-17	-13	-21	-31	-14	2	-33	-18	1	1
-4	-11	-23	-16	-14	-15	-44	-15	-13	-3
8	-8	-7	18	-24	-25	-2	-15	0	-22
12	-35	-19	-19	14	-1	-28	-13	-4	-6
-27	-20	-34	-26	-24	-22	-19	22	6	33
-12	-15	-8	-8	-17	-15	-9	-6	-9	-28
The 2nd entry, reading row by row? -13
The 1st entry, reading row by row -> -17
The first entry in the row that holds the largest entry is -27
The last entry, reading row by row: -28
The 3rd entry on the diagonal from the top-right corner is -15
The entry just right of the smallest entry is -15
The entry just right of 12: -35
The entry in the top-right corner? 1
The 5th entry, reading row by row? -14
The fourth-last entry, reading row by row -> -9
The second-last entry, reading row by row? -9
The top entry of the column that holds the smallest entry is -33
The third entry in reading order? -21
The 3rd smallest entry -> -34
The bottom-left entry is -12
The smallest entry? -44
The second entry on the diagonal from the top-right corner: -13
The third-last entry, reading row by row? -6
The last entry in the row that holds the smallest entry? -3
The fourth entry in reading order is -31
The entry directly below the smallest entry? -2
The 3rd largest entry? 18
The fifth entry from the end, reading row by row? -15
The entry directly above the largest entry? -6
The largest entry in the first column is 12

x =
[[-0.3  0.4 -2.4  0.8 -0.1 -1.4 -2.1 -0.8 -1.2]
 [ 1.0  0.4  0.0 -0.8 -0.4  1.6  1.4 -0.2  0.3]
 [-0.4 -0.7  0.6 -1.3 -0.1 -0.2 -0.4 -0.5 -0.1]
 [-0.6 -1.7 -0.7 -0.1 -0.6 -1.1  0.4  0.0  0.2]
 [-0.5 -1.6 -0.4 -0.1 -0.4 -1.0  0.3  0.1  0.3]
 [-0.5  0.6 -2.3  0.7  0.0 -1.3 -1.9 -0.7 -1.1]
 [-0.7 -0.8  0.9 -1.6 -0.5  0.0 -0.2 -0.8 -0.5]]
Read off the entry at the centre.
A: -0.6
The entry just left of the centre entry: -0.1
The last entry, reading row by row: -0.5
Read off the top entry of the column that holds the largest entry.
A: -1.4
Read off the entry just right of -2.3.
A: 0.7
Read off the 3rd entry from the end, reading row by row.
A: -0.2
Read off the minimum.
A: -2.4
Read off the first entry on the main diagonal.
A: -0.3
The second entry on the diagonal from the top-right corner is -0.2
The fourth-last entry, reading row by row -> 0.0
Read off the top-right entry.
A: -1.2
Read off the entry in the bottom-left corner.
A: -0.7
The 5th entry, reading row by row is -0.1
Read off the second smallest entry.
A: -2.3
Read off the entry just right of the smallest entry.
A: 0.8
The bottom entry of the column that holds the smallest entry is 0.9
The fifth-last entry, reading row by row is -0.5
Read off the entry directly above the centre entry.
A: -0.1
Read off the second largest entry.
A: 1.4
The entry directly below -0.3 is 1.0
The entry directly below the centre entry is -0.4
The entry just left of the largest entry is -0.4
The entry directly below the largest entry -> -0.2

Questions about the matrix below.
1) Report the 3rd largest entry.
2) Report the entry just left of 25.1.
3) Report the largest entry.
array([[  6.9,   6.9,  -7.2,  -2.5,   0.3,   6.3, -12.8,  15.2, -25.7,
         -1.1,  -8.3,  -5.7,  25.1],
       [ -0.6,   5.2,   0.0,  -5.0,   0.7,  -4.5,  -5.6,  -1.5, -13.1,
         -9.0,  -0.7,  -8.7,   7.6],
       [ -8.4,   2.0,   0.9,  -3.3,  -5.1,   2.2,  -5.8,  -2.3,  -7.3,
         -0.4,  -1.4,  -6.6,   2.9],
       [ 19.1,   0.7,   1.7,  -6.9,   8.0, -14.5, -13.7,  -0.4, -21.4,
        -21.4,  -8.1,   7.1,   4.4]])
1) 15.2
2) -5.7
3) 25.1

A =
[[143 196 140  97]
 [154  96 223  23]
 [203 115 173  51]
 [136 163  73 204]]
Indices start at 1.
Give the entry in row 1 and column 3.
A: 140
The entry in the top-right corner: 97
Give the entry directly below 143.
A: 154
The entry in the top-left corner: 143
Give the entry just left of the smallest entry.
A: 223
The entry directly below 96: 115
Give the entry directly below 97.
A: 23

m = [-10   5 -36  27  -4  22  -1]
What is the entry just right of the largest entry? -4
What is the entry just right of the smallest entry? 27

Questions about the row below.
1) The entry just right of 20?
2) The entry just left of -17?
3) The 2nd entry?
4) The last entry?
5) The entry just right of -37?
[ 18 -20   3  31 -16  20  -4 -37 -32  26   0  29 -17]
1) -4
2) 29
3) -20
4) -17
5) -32

[[ -7  28 -21  33  -5  -2 -14   6  27  29   6]
 [  4 -16  18  -9  -1   1  11 -13   2  -3   6]
 [  0  13 -10  29   7  14 -11   1  -2  -9  -5]
 [  1 -12  28 -11  11  16   6 -21 -16 -11   8]
 [  0   5   3  17  11   6  -5  -9   5   9  -1]
 [-11 -37  35 -27  -7 -10  19 -19 -11   0  19]
 [  3   3   0 -17  -4  -1  18   1  11  -3  -7]
 [  7  -1 -15  15   1  -6 -19   8  -6  -1  -6]]
Counting starts at 1.
The top-left entry is -7
The entry in row 2 and column 3 -> 18
What is the entry just right of -4?
Answer: -1
The top entry of the column that holds the largest entry -> -21
The entry in the top-right corner is 6
What is the entry just right of the smallest entry?
Answer: 35
What is the bottom-right entry?
Answer: -6
What is the entry in the bottom-left corner?
Answer: 7
The entry just right of -27 is -7
The entry in row 2 and column 2 -> -16
The entry in row 2 and column 1: 4
What is the entry directly below the largest entry?
Answer: 0
What is the entry at row 1, column 2?
Answer: 28
The entry directly above the largest entry -> 3
The entry at row 3, column 2 -> 13
What is the entry just left of 16?
Answer: 11
The entry just left of 15 -> -15
What is the entry just right of 15?
Answer: 1
The minimum: -37
What is the bottom entry of the column that holds the smallest entry?
Answer: -1

Questions about the array below. Counting starts at 1.
1) The top entry of the column that holds the smallest entry?
2) The entry just left of 4?
3) The entry directly above -34?
4) The entry just left of -22?
5) The entry directly above -20?
6) The entry in row 1 and column 1?
7) The entry in row 1 and column 3?
8) The entry directly above 11?
[[  9 -19  41  29  -5  -4]
 [ -5 -32  -9 -17 -40 -10]
 [-18 -23  11   3 -14   0]
 [-27   1 -22  -3  -7 -23]
 [ -8   9  10 -30 -18   6]
 [-20 -10 -34 -13 -33  -5]
 [ 12 -21  -8  43  -2   4]]
1) -5
2) -2
3) 10
4) 1
5) -8
6) 9
7) 41
8) -9

Questions about the table below.
1) Report the third entry in reading order.
2) Report the 3rd smallest entry.
3) Report the entry just left of -1.749.
4) Report the entry just right of the smallest entry.
5) Report the entry just right of 5.585.
array([[  0.446,  -1.836,   5.110,  -6.077, -10.465,  -7.074,   9.275,
         14.440,   6.753,  -4.801,  -4.600,  -8.545,  -9.464,   8.046],
       [ -3.342,   1.452,  -8.457,  -4.039,  -1.510,  -1.061,  -3.163,
         -6.467,  -3.114,   0.745,   1.684,   2.916,   2.177,  -4.268],
       [  1.239,  -0.406,   6.317,  -1.914,  -7.012,  -5.009,   4.660,
         16.716,   1.236,  -5.490,  -6.727,  -2.008,  -1.813,   8.416],
       [ -4.210,  -4.474,  -3.656,  -5.718,  -3.397,  -3.608,   0.630,
        -11.210,  -4.108,   0.121,   3.737,  -8.006,  -8.796,  -5.890],
       [ -5.592,  -5.783,  -8.473,  -4.249,   2.444,  -1.167,  -7.396,
        -30.554, -17.416,   3.575,   4.264,  -9.392,  -2.621, -14.827],
       [ -2.166,  -4.194,   1.179,  -6.722,  -7.083,  -6.396,   2.416,
         -4.227,  -9.908,  -0.501,   0.547, -11.851,  -8.111,  -4.233],
       [ -1.513,  -2.718,  -0.443,  -2.561,  -4.339,  -1.749,   4.288,
          2.497,  11.191,  -3.223,  -1.274,  -5.280,  -8.836,   3.057],
       [ -2.233,   9.289,  -5.204,  -4.591,  -3.580,  -2.806,  -2.141,
          6.611,  -3.158,  -1.269,  -2.098,  10.142,  11.157,   3.500],
       [ -7.517,   2.704, -11.964,  -7.631,  -3.580,  -2.149,  -1.073,
        -12.670,   3.630,   0.901,   4.763,  -2.341,  -3.130,  -5.653],
       [ -5.919,   8.137, -14.367,  -8.089,  -3.356,   0.116,  -3.390,
         -6.476,   5.476,   0.871,   5.331,   8.794,   5.585,  -2.038],
       [ -0.706,   0.340,  -5.977,   4.983,   6.254,   4.145,  -5.451,
         -1.041,  16.716,  -2.391,  -1.472,   6.793,   0.385,   1.681],
       [ -2.778,  -1.126,  -2.694,  -5.006,  -2.924,  -3.960,  -0.968,
         -6.111,  -9.173,  -0.004,   0.292,  -4.743,  -2.046,  -4.786]])
1) 5.110
2) -14.827
3) -4.339
4) -17.416
5) -2.038

Questions about the matrix below.
1) Give the entry just right of -4.8.
2) Give the entry just left of 2.1.
3) Give the third smallest entry.
4) Give the entry just left of -8.3.
5) Give the 2nd smallest entry.
[[5.0, -20.7, -18.3, -4.1, -16.7], [-13.8, -22.4, -16.2, -7.1, -24.9], [4.5, -5.9, -4.1, -9.5, 8.9], [0.4, 2.1, -5.4, 0.2, -2.7], [-4.7, -1.9, -12.4, -5.7, -1.4], [-3.0, -2.1, -2.9, -3.3, -8.3], [8.4, 18.0, 17.8, -8.9, 12.0], [-3.7, -6.5, -4.8, -7.5, -4.3]]
1) -7.5
2) 0.4
3) -20.7
4) -3.3
5) -22.4

Read these off the row that follows.
1) Read off the third entry from the left.
2) Read off the second entry from the left.
3) Read off the 3rd entry from the right.
4) Read off the first entry.
[ -8  36 -10   7   9   3  -2   3  -9  24  24]
1) -10
2) 36
3) -9
4) -8
